128 stands for zero in the data rows.
Here are some points, one per row:
[118 125 145 101  89 132 103 144 111 160 146 112  49 124  93 107 106 150
 121 140  96 132 130 147  97 149 125 150 130 126 139  96 149 158 130 138
 119 170  96 107 131 131 139 137 126 118  97 114 169 128 128 205 117]
[144 111 146 105 104  89 160 105  94 105 153 144 127  63 148 191 136 105
 137 131 101 122  85 121 100 133 126 111 126 119 144 153 126 146 155 130
 128 109 111 168 146 156 120 129 118 153  91 110 113  96 101 148 117]
[125 132 105 169 117 126  96 137 129 159 114 105 156 143 162 152 110 119
 130 154  74 111 123 134 140 135  74 124 125 135 125 163  60 149 117 133
 193 122 157 162 143  93 126 148  98 115 115 157 139 139 145 148 126]
[128 122 123 127 148 157 148 130 149 101 119 137  91  79  94 165 159 131
 138 117 113 129 149 104  80 120 121 105 148 144 138  92 102 114 126 135
 166 124 158 119  89 119 145  89 137 115 187 157 133 165 133 148 183]
[104 122 179 127 127 118 142  95 146 150 132 101 136 122 139 114  94 137
  94 141 113 157 137 116  77 159 122 124 137 136 104 149 103 142 115 102
 101 105 147  67 138 144 111 136 124 152 175 104 114 128  90 105  96]
[170 121 114  76 129  99  96 162 119  79 107 140 147 140 152 115 109 122
 111 159 141 122  77 102 113 130 141 140 158 157 109 151 114 130 117 125
 126 122 121 103 114  91 138 105 115  97 140 162 186 134  85 107 121]
[130 119 149 132 158 119 101 110 137 161 119 118 111 114  90 120 150 125
 172 132 133 174 163 107 122 104 141 130 155 123  61 135 110 147 129  97
 116 113 116 163 115 128 163 131 102  92 121 109 153 102 149 108 132]
[128 150 161 143 132 128 131  76  87  92 167 130 108 154 128 134 106 106
 152 101 153  86 151 151 177 125 148 144  95 152 128 121 102  84 107 149
 137 138 154 146 112 127 103 123  85  78 170 133 156  75  96 149 120]
[111 151 102 104 151 140  79 131 109 145 126  90 104 153 128 131 154 106
 125  94 124 135 119 132 101 121 151 112 126  98 145 106 116 143 113 135
 127 111 150 123 141 141 152 151 173  99 129 183 104  95 131 120  73]
[101  83 142 170 110 123 128 167  89 112 129 155 148 123 132 118 159 137
 103 126 124  97 148 132 132 120 166  78 166 132  82 132 104 148  99 124
 101 116 111 119  76 146 143 134 132 151 127 140 102 113 145 138 141]
[118 133 123 133 147 114  82 145 119 126 159 176 143 140 106 153 107 108
  67  97 147 164 157  96 138 153  99 144 154 112 153  80 144 132 137 126
 148 123  74 145 123 125 104 153 101 115 139 113 100 155 119 101 127]
[ 94 148 150 138 140 120 118 110 132 158 141 168 119  98 170  90 162 156
 120 134 119 141 139 149 113  97 139 151 140 124 153 129 148  83 134 118
 158 109 141 143  95 115 120 116 148 140  80 171 158 107  85 113 152]
[138 141 145  93 155 149 147 138  95  96 161 173 127 133 152 140  88 141
 109 124 144 146 161 129 122 141 104 125 142 118 122 171 106 159 129 138
 121 121 167 147 122 136 136 128 161  93  92 108 143 129 174 120 144]
[179 135 164 125 132 131 131 140 178 108 115  89 123 106 141 123 117  92
 140 132 137 133 121 100 148 170 104 137 157 115 148 143  99 105 149 183
 141 129 112 100 115 133  94 162 151 143  87 129 131  84 126 100 144]
[119 160 129 142 156 155 144 148 108 149 131 120 121 147 105 113 110 139
 179 160 175 151 105 129 119 122 136  46  97 137 142 162 113 130 104 121
 168 149 109 131 129 176  93 128 130 127 142 127 125 132 131 136  97]
[109 111 137  97 127 129 126 141 127 151  96 103 152 154 130 154 168 151
 121  85 111 116 148 139 115 129 179 137 122 141 136 141 111 114 133 122
 146 175 113 163  91 108  82 100 169 118 109  71 112 122 110 150 118]
[122  86 150 135 123 149 169 119 132 135 100 153 149 145 114 133 112 114
 141 146 120 140 138 103 194 169 155 110 152  94 112 136 166 144 115  87
 159 155 146 111 145 148 171 136 147 154 133 133 153 102 100 152 147]
[140 138 119  94 138 131 114 155 168 139 198 129 141 124 125 111 148 111
 184 160 125 106 121 171 133 150 114 110 146 148 130 106 173 131  83 133
 124 111 165 114 136 117 109 151 153 125 160  98 118 113 137 147 153]
[120 145 134 161 139 128 161  76 113 142  81 117 144 130 126 117 141 158
 139  91 110 104 129 125  92 113 108 159 166 138  82  75 161  96 129 109
 166 179 139 124 128 153 146 121 122 119 107  85 103 156 168 138 131]
[123 164 103 129 157  98 159 137 104 142 170  96 112 138 163 115  96 130
 123 128  92 171 143 114 160  73 136 122 159 168 102 124 128 125 168 147
 152 130 123 127 106 102 152 117 134 162 124 109  88 140  88 131 135]
[101 143 147 129 124 111 134 135 107  90 102 106 130  98 115 162 131 177
 131 143 115 157  82 169 173 125 148 169 139 146 115 123 144 154 135 154
 123 135 127 128 140 153 125 176 136 106 146 135 132 141 156  88 139]
[133 119 143 119  85 160 153 125 107 178 139 170 124 158 128 112 162 149
 160 128 123 121  77 101 124 106 119 144 148 106 173 124  90 133 166 156
  99 145 157 119 145 112 169 105 136 101 143 110 104 141 124  95 106]
[119 123  97 133 137 134  86 106 146  96 160 119 160 165 122 171 110 163
 147 129 134 120 112 123 125 139 114 101  92 126 160 105 149 153 144 101
 118 125 148  86 129  75 131 101  89 149  99 109 135  91 134  92 155]
[ 82 104  58 120 110 132 101  74 120 128 110 146 126 147 134 173 108 113
 162 192 141  86 168 118 112  83 124 147 112 116 119 130 113 106 137 108
 102 116  91 101 136 185 122 165 167 138 135 116 159 152 144 131 118]
[122 162 121 104 128 131 132 126 157 111 129 167 106 109 147 121 125  89
 117 137 147 129 103 145 130 156 147 137  64 109 100 110  89 110  78 149
 173 159 109 122 103  99 171 127 124 171 117  95 106 134 144  87 120]
[100  66 135 100 146 133 123 105 142 106 123 108 118  89 141 114 118 156
 154 127 143 156 124  90 150 148 115 124 134 122 134 162 153  90  94 177
 112 124 128 139 137 104 131  85 122 125 121 161  72 136 150 151 100]
[154 110 135 127 110 171  80 147 142 134 106 130 136  74 136 144 117 138
  93 108 144 171 126 141 132  60 155 117 149 121 134 164 145 119 139 145
 143 135 173  93 159 129  99 107 119 152 140 103 136  94 161 161 112]
[135 135 131 176 174 117 124 120 101 120 106 148 125  92 150 134 166  96
 137 150 124 111 139 128 149 162 120 111 125 130 154 119 131 145 150 149
  81 169 145 110 116 130 146 139 122 109 127 110 134 184  89 155 110]
[123 119 132 157 136 131 149 161 108 134 155 120 155 141  69 159  99 102
 147 151 176 142 119 103  99 143 169 213 121 150 152 137 122 135 143 128
 140  86 120 108 153  96 119 136 104 137  85 154 117 141 135 161 124]
[144 102 104 133 138 110 142 162 107 135 102 115 108 135 140 108 147 115
 114 151 157 127 142 101 143 176 100 141  91 132 144 104 151 115 125  96
 125  69 176 160  90 142 115 121 117 138 139  95 174 124 141 118 105]
[118 164 138 132  79 140 163 142 149 103 156 116 121 123 145 101 153 128
 130 105 110 114 111  76 140  98 139 110 114  95 103 147 154 133 130 102
 111 143 153 137 100 107  91 184  93 133 135 157 150 156 160 109 131]
[111 174 106 127 132 114 117 119 124 168 105 128 131 112 111 134 145 133
 151  83 134 103 126 129 115 123 111 154 139 102  96 127 127 160 124 138
  93 145 169 182 130 116  88  76 144 177 132 176 127 134  84 130 107]
[137 130 133 109 121  92 150 130 188 138 129 166 179 145 102 133 142 117
 107  88  95 139 107  90 163 106 109 118  89 182 120 111 134 115 122 151
 118 121 145 100 118 173 127 133 153 116  91 160 141 150 138 158 135]
[164 154  84 107  73 117 113 103 122 135 101 121 169 133 105 100 122 142
  97 177 159 151 173 139  94 133 150 116 108 119 144 132 140 139 155 156
 143 132 148 146 126 120 154 156 110 107 122 134  84 127 112 148 158]
[135 146 113 165 116 116 166 151 149 117 138  96 149 154 157 131 114 125
 121 153 120 139 120 150 121 100 146 139 137  47 125 107 120 114  99 147
  85 107 100 135 128 153 104  72 144  97 127 112 138 123 136 138 177]
[166 116 153 144 107  97 154 107 142 114 162 108 119 139 141 140 177 144
 107 156 165 139 156 152 139 117  91 135 106 132 105 135 130 123 144  87
 146 165 112 118 151 122 122 111 148 107 165 162  95 113 147 136  88]
[164 115  82 127 138 193 144 125 146 164 175 130 143  52 138 104 101 177
 112 107 115 108 122 142 165 147 144 149 125 131 105 127 118 118 157 119
 125 107 101 125 111 151 132 121 135 112 117 133 137 118 124 122 110]
[104 118 125 131 152  94 139 143 180 116 129 115 130 144 133 109  90 119
 124 135 144 124 137 148 115 113 135 144 155 161 219 146 120 148  91 109
  86 167 133 179 140 154 164 142  98 148 126 122 130 124 130  99 118]
[108 140 144  77 126 161 130 132 122 135 126 100 114 162 147 115 175 124
  85 132 166  75 142 117 151 119 116  97 138 164 111 120 101 137 138 127
 132  91 107 123 205 141 124 111 101 153  95 113 134 148 110 118 163]
[138  63 124 144 145 107 122 140 172 131 108 168 103 134 105 113 103 101
 119 120 122 111 101 163 125 131 145  85 127 115  97  96 122 133 149 128
 126 119 159 131 166 126 100 133 115  98  90 134 106 157 104  93 134]
[138 121 113 135  91  96 129 130  83 135 107 104 160 105 105 123 117 101
 137  91 121 139 157 144 160 149 116 115 130 121 176 106 123  88 123  80
 118 126  91 117 167  84 131 132 143 171 144 150 158 141 141 115 123]
[125 128 148 100 130 139 123  66 114 168  89 118 121 151 127 125 127  91
 107 112 148 118  83 174 124 140  88 153 129 150 112 136 171 149 139  96
 118 145  83 102  68 147 140  93 109 146 143 152 106 121 179 126 175]
[ 98 136 135 146 119 133 123 171 116 113 103 135 117 109 156 104 111 126
 150 137 133 110 129 113 112 100  97 121  67 118 160 126 142 154 140 116
 125 131  76 130 162 122 129 149 125 103 174 138 119 106 130 116 166]
[198 112 142 145 146 125 132 114 134 116 134 117  91 161 138 140 114 145
 121  92 135 103 127 140 121 100 149 131  99 111 138 140 173 159  68 144
 120  97 104 141 140 103 141 164 148 146 155 116 150 183 112 126 120]
[118 135 134 182 106 142 112 168 126  95 145 122 130 148 112 123 120 102
 125 115  89 110 139 134  99 159 132 125 112 149 107 161 179  69 175 164
 123 107 114 148 148 130 163 109 140 141 167 115 150 132 152  92 103]
[134 154  92 121 142 154 113 119 138  96  84 162 117 175  83 100 163 177
 128 118  78 149 125 155 134 141 120 128 136 115 133 129 111 107 133 107
 108 108 110 125 124 126 101 143 120 143 128 113  96 103 107 159 116]
These points spread out most along one direction. How far along it is each point below, from 0 to 99? The average is 50, and the first point in the table lies past the average. One standard deviation of the points above along it is 16.
[138 121 113 135  91  96 129 130  83 135 107 104 160 105 105 123 117 101
 137  91 121 139 157 144 160 149 116 115 130 121 176 106 123  88 123  80
 118 126  91 117 167  84 131 132 143 171 144 150 158 141 141 115 123] --> 37
[140 138 119  94 138 131 114 155 168 139 198 129 141 124 125 111 148 111
 184 160 125 106 121 171 133 150 114 110 146 148 130 106 173 131  83 133
 124 111 165 114 136 117 109 151 153 125 160  98 118 113 137 147 153] --> 38
[144 102 104 133 138 110 142 162 107 135 102 115 108 135 140 108 147 115
 114 151 157 127 142 101 143 176 100 141  91 132 144 104 151 115 125  96
 125  69 176 160  90 142 115 121 117 138 139  95 174 124 141 118 105] --> 33
[134 154  92 121 142 154 113 119 138  96  84 162 117 175  83 100 163 177
 128 118  78 149 125 155 134 141 120 128 136 115 133 129 111 107 133 107
 108 108 110 125 124 126 101 143 120 143 128 113  96 103 107 159 116] --> 66
[128 122 123 127 148 157 148 130 149 101 119 137  91  79  94 165 159 131
 138 117 113 129 149 104  80 120 121 105 148 144 138  92 102 114 126 135
 166 124 158 119  89 119 145  89 137 115 187 157 133 165 133 148 183] --> 70
[119 123  97 133 137 134  86 106 146  96 160 119 160 165 122 171 110 163
 147 129 134 120 112 123 125 139 114 101  92 126 160 105 149 153 144 101
 118 125 148  86 129  75 131 101  89 149  99 109 135  91 134  92 155] --> 29
[101  83 142 170 110 123 128 167  89 112 129 155 148 123 132 118 159 137
 103 126 124  97 148 132 132 120 166  78 166 132  82 132 104 148  99 124
 101 116 111 119  76 146 143 134 132 151 127 140 102 113 145 138 141] --> 63
[111 151 102 104 151 140  79 131 109 145 126  90 104 153 128 131 154 106
 125  94 124 135 119 132 101 121 151 112 126  98 145 106 116 143 113 135
 127 111 150 123 141 141 152 151 173  99 129 183 104  95 131 120  73] --> 53
[198 112 142 145 146 125 132 114 134 116 134 117  91 161 138 140 114 145
 121  92 135 103 127 140 121 100 149 131  99 111 138 140 173 159  68 144
 120  97 104 141 140 103 141 164 148 146 155 116 150 183 112 126 120] --> 33
[135 135 131 176 174 117 124 120 101 120 106 148 125  92 150 134 166  96
 137 150 124 111 139 128 149 162 120 111 125 130 154 119 131 145 150 149
  81 169 145 110 116 130 146 139 122 109 127 110 134 184  89 155 110] --> 50
[144 111 146 105 104  89 160 105  94 105 153 144 127  63 148 191 136 105
 137 131 101 122  85 121 100 133 126 111 126 119 144 153 126 146 155 130
 128 109 111 168 146 156 120 129 118 153  91 110 113  96 101 148 117] --> 45
[100  66 135 100 146 133 123 105 142 106 123 108 118  89 141 114 118 156
 154 127 143 156 124  90 150 148 115 124 134 122 134 162 153  90  94 177
 112 124 128 139 137 104 131  85 122 125 121 161  72 136 150 151 100] --> 53
[120 145 134 161 139 128 161  76 113 142  81 117 144 130 126 117 141 158
 139  91 110 104 129 125  92 113 108 159 166 138  82  75 161  96 129 109
 166 179 139 124 128 153 146 121 122 119 107  85 103 156 168 138 131] --> 99
[ 94 148 150 138 140 120 118 110 132 158 141 168 119  98 170  90 162 156
 120 134 119 141 139 149 113  97 139 151 140 124 153 129 148  83 134 118
 158 109 141 143  95 115 120 116 148 140  80 171 158 107  85 113 152] --> 69
